[[-48.9 -36.4 -10.7 -58.6  -2.7  -1.2 -60.1  33.7  -0.2 -35.3]
 [ -3.0 -15.0  -0.5  -1.5  -2.7  -1.2  -9.9  10.3  -0.2  -3.6]
 [ -5.3 -15.0  -0.5  -1.3  -2.7  -1.2  -9.8   7.8  -0.2  -3.6]
 [-14.7 -15.0  -1.1 -20.0  -2.7  -1.2 -18.2  10.3  -0.2 -11.3]]
|
[[-36.4 -10.7 -58.6  -2.7  -1.2 -60.1  33.7  -0.2 -35.3 -48.9]
 [-15.0  -0.5  -1.5  -2.7  -1.2  -9.9  10.3  -0.2  -3.6  -3.0]
 [-15.0  -0.5  -1.3  -2.7  -1.2  -9.8   7.8  -0.2  -3.6  -5.3]
 [-15.0  -1.1 -20.0  -2.7  -1.2 -18.2  10.3  -0.2 -11.3 -14.7]]

[[-42.7 -24.9 -10.2 -49.0 -25.5 -42.1 -19.4 -43.9   6.4 -45.9 -39.2 -59.1
  -36.8 -13.5 -31.7]
 [-45.4  63.0  38.6  -6.1  20.6 -25.4 -72.4 -10.2   2.0 -15.3  40.0  11.8
   37.6   7.8 -57.9]
 [ 39.9  17.8  61.0  -7.2  49.8 -44.5 -61.4 -24.6 -55.0 -54.6  28.9  37.1
   41.3  13.5 -49.6]
 [-49.8  27.5 -49.6  36.9 -46.0  20.1  18.8  57.5  40.4  70.5  31.8  50.8
   72.3  33.4 -42.4]
 [ -6.2  11.0  27.1  10.6  42.7  26.4  33.5   9.2 -47.1  42.0  39.7  32.6
   10.3  -7.5  58.4]]
|
[[-24.9 -10.2 -49.0 -25.5 -42.1 -19.4 -43.9   6.4 -45.9 -39.2 -59.1 -36.8
  -13.5 -31.7 -42.7]
 [ 63.0  38.6  -6.1  20.6 -25.4 -72.4 -10.2   2.0 -15.3  40.0  11.8  37.6
    7.8 -57.9 -45.4]
 [ 17.8  61.0  -7.2  49.8 -44.5 -61.4 -24.6 -55.0 -54.6  28.9  37.1  41.3
   13.5 -49.6  39.9]
 [ 27.5 -49.6  36.9 -46.0  20.1  18.8  57.5  40.4  70.5  31.8  50.8  72.3
   33.4 -42.4 -49.8]
 [ 11.0  27.1  10.6  42.7  26.4  33.5   9.2 -47.1  42.0  39.7  32.6  10.3
   -7.5  58.4  -6.2]]

[[  1.3 -31.1  10.6  29.1  -3.8 -18.6  16.4  21.5  12.7  -4.0]
 [ -0.4 -15.3  15.1 -17.8  10.0  -6.1  15.1  -2.1 -10.0  14.0]
 [ -4.4  16.8  -0.4  21.0  -1.9   1.6   0.4   7.0   6.2  12.2]
 [ -7.7 -14.4  -6.3   9.5  -9.0  14.4  -6.5   3.0   7.1  -0.5]
 [-10.8  14.9 -12.0  -1.8   5.7  -0.6  -9.5  -8.2   5.4  16.5]
 [ 20.5   7.8 -14.8  20.9  55.7 -23.0 -22.0  13.8 -28.2  -0.4]
 [-11.3 -18.1 -17.1 -17.6 -16.5 -19.0  -0.4   7.7  -9.9 -11.9]
 [ -9.1   6.2   2.7  -8.3 -15.0  16.4   4.0  -8.9  -6.3  -2.6]]
|
[[-31.1  10.6  29.1  -3.8 -18.6  16.4  21.5  12.7  -4.0   1.3]
 [-15.3  15.1 -17.8  10.0  -6.1  15.1  -2.1 -10.0  14.0  -0.4]
 [ 16.8  -0.4  21.0  -1.9   1.6   0.4   7.0   6.2  12.2  -4.4]
 [-14.4  -6.3   9.5  -9.0  14.4  -6.5   3.0   7.1  -0.5  -7.7]
 [ 14.9 -12.0  -1.8   5.7  -0.6  -9.5  -8.2   5.4  16.5 -10.8]
 [  7.8 -14.8  20.9  55.7 -23.0 -22.0  13.8 -28.2  -0.4  20.5]
 [-18.1 -17.1 -17.6 -16.5 -19.0  -0.4   7.7  -9.9 -11.9 -11.3]
 [  6.2   2.7  -8.3 -15.0  16.4   4.0  -8.9  -6.3  -2.6  -9.1]]

[[-56.8 -25.2 -24.3  42.9 -51.2 -61.8 -58.8]
 [ 70.7  27.6  65.3 -20.3  56.1  55.5  57.0]
 [-33.5 -20.0 -13.6   6.6 -30.7 -38.1 -35.4]
 [ 19.1 -24.4   1.3  24.3   3.0   2.4   6.0]
 [ 12.6 -69.8 -21.2 -47.0 -29.2 -14.9 -21.9]
 [  1.9 -35.1 -39.8 -16.4 -16.7   1.3  -7.1]
 [ 70.8  62.0  70.1  -0.8  67.1  71.3  67.8]]
|
[[-25.2 -24.3  42.9 -51.2 -61.8 -58.8 -56.8]
 [ 27.6  65.3 -20.3  56.1  55.5  57.0  70.7]
 [-20.0 -13.6   6.6 -30.7 -38.1 -35.4 -33.5]
 [-24.4   1.3  24.3   3.0   2.4   6.0  19.1]
 [-69.8 -21.2 -47.0 -29.2 -14.9 -21.9  12.6]
 [-35.1 -39.8 -16.4 -16.7   1.3  -7.1   1.9]
 [ 62.0  70.1  -0.8  67.1  71.3  67.8  70.8]]

[[ -4.2 -14.1 -11.6   7.1 -13.2  -5.8 -11.6 -22.1 -10.5   0.4   2.8]
 [-31.7 -21.7 -19.8  60.1  58.3 -34.8 -31.2  41.6  56.7  41.9  61.3]
 [ -1.2  -4.5  -4.9  -8.8 -10.3  -1.9  -2.4  -9.1  -9.7  -6.8  -9.1]]
|
[[-14.1 -11.6   7.1 -13.2  -5.8 -11.6 -22.1 -10.5   0.4   2.8  -4.2]
 [-21.7 -19.8  60.1  58.3 -34.8 -31.2  41.6  56.7  41.9  61.3 -31.7]
 [ -4.5  -4.9  -8.8 -10.3  -1.9  -2.4  -9.1  -9.7  -6.8  -9.1  -1.2]]

[[ 16.2  21.0 -15.4 -20.9  20.9 -16.7 -20.9  32.1  23.2 -19.4  30.9 -17.8
  -18.6 -20.2]
 [ -4.3  20.6 -16.1 -17.9  20.5  -5.5 -15.8  64.0  32.9  -2.0  57.1  -2.3
  -15.6 -17.1]
 [ 15.7  26.3   0.1  -9.3  -8.9  -7.6  -9.7   6.2  19.4  -9.0  -7.0  -5.2
   -9.3 -17.1]
 [ 14.6   2.3  41.3  41.6 -18.4  31.8  40.2 -44.5 -11.1  31.2 -47.2  32.2
   37.9  35.9]]
|
[[ 21.0 -15.4 -20.9  20.9 -16.7 -20.9  32.1  23.2 -19.4  30.9 -17.8 -18.6
  -20.2  16.2]
 [ 20.6 -16.1 -17.9  20.5  -5.5 -15.8  64.0  32.9  -2.0  57.1  -2.3 -15.6
  -17.1  -4.3]
 [ 26.3   0.1  -9.3  -8.9  -7.6  -9.7   6.2  19.4  -9.0  -7.0  -5.2  -9.3
  -17.1  15.7]
 [  2.3  41.3  41.6 -18.4  31.8  40.2 -44.5 -11.1  31.2 -47.2  32.2  37.9
   35.9  14.6]]

[[ -6.5  -7.4  -1.3  10.9 -30.9  40.9 -27.1   1.9  -5.0 -43.3]
 [ -0.9  25.3  -2.5 -29.5  30.6  -2.9  12.5  29.9  20.8  -2.6]
 [ -5.0 -17.9 -15.2 -19.8 -10.9  32.2   0.8  20.8 -24.3 -46.6]
 [ -7.8 -40.1  -1.5   4.9 -31.8  41.7  -5.9 -13.3 -40.4 -50.2]
 [ -2.8  -2.7  15.9  -4.4  18.5  28.3  21.3   2.5   1.3 -32.2]
 [ -9.4 -52.0  -7.7   1.9 -43.8  23.1 -12.5 -26.7 -56.1 -31.0]
 [ -5.0   8.4  -8.6 -22.3  -2.9 -47.4 -16.3  -9.9  -0.6  50.7]
 [ -5.2  12.9  23.9  21.4  -8.0   1.6 -20.5 -27.1  21.4  11.5]
 [ -7.2 -14.9 -26.1 -12.1 -39.4  28.2 -32.1  18.7 -23.0 -39.5]]
|
[[ -7.4  -1.3  10.9 -30.9  40.9 -27.1   1.9  -5.0 -43.3  -6.5]
 [ 25.3  -2.5 -29.5  30.6  -2.9  12.5  29.9  20.8  -2.6  -0.9]
 [-17.9 -15.2 -19.8 -10.9  32.2   0.8  20.8 -24.3 -46.6  -5.0]
 [-40.1  -1.5   4.9 -31.8  41.7  -5.9 -13.3 -40.4 -50.2  -7.8]
 [ -2.7  15.9  -4.4  18.5  28.3  21.3   2.5   1.3 -32.2  -2.8]
 [-52.0  -7.7   1.9 -43.8  23.1 -12.5 -26.7 -56.1 -31.0  -9.4]
 [  8.4  -8.6 -22.3  -2.9 -47.4 -16.3  -9.9  -0.6  50.7  -5.0]
 [ 12.9  23.9  21.4  -8.0   1.6 -20.5 -27.1  21.4  11.5  -5.2]
 [-14.9 -26.1 -12.1 -39.4  28.2 -32.1  18.7 -23.0 -39.5  -7.2]]

[[-28.9 -25.1 -36.6 -23.1 -11.7 -26.6 -22.9 -29.7 -24.3]
 [ 23.5  22.0 -21.6  23.5 -38.9  22.3 -46.6  17.7  15.4]
 [  1.1   0.7 -26.4   1.1 -36.6  -0.5 -48.8  -6.1 -25.7]
 [ 14.4  16.3 -42.9  16.4 -42.8  13.2 -59.5   4.1  -6.1]
 [ -7.1  -1.0 -37.4  -0.4  -5.1   0.1  -7.7  -6.6  47.9]
 [-42.5 -35.1 -42.4 -34.8  22.8 -33.5  20.4 -41.7  10.1]
 [ 41.7  34.3  22.4  32.3 -26.1  33.0 -17.1  21.7 -44.7]
 [ -5.1  -5.1  -6.0  -9.2  13.2  -5.9  20.3 -23.4 -49.1]]
|
[[-25.1 -36.6 -23.1 -11.7 -26.6 -22.9 -29.7 -24.3 -28.9]
 [ 22.0 -21.6  23.5 -38.9  22.3 -46.6  17.7  15.4  23.5]
 [  0.7 -26.4   1.1 -36.6  -0.5 -48.8  -6.1 -25.7   1.1]
 [ 16.3 -42.9  16.4 -42.8  13.2 -59.5   4.1  -6.1  14.4]
 [ -1.0 -37.4  -0.4  -5.1   0.1  -7.7  -6.6  47.9  -7.1]
 [-35.1 -42.4 -34.8  22.8 -33.5  20.4 -41.7  10.1 -42.5]
 [ 34.3  22.4  32.3 -26.1  33.0 -17.1  21.7 -44.7  41.7]
 [ -5.1  -6.0  -9.2  13.2  -5.9  20.3 -23.4 -49.1  -5.1]]
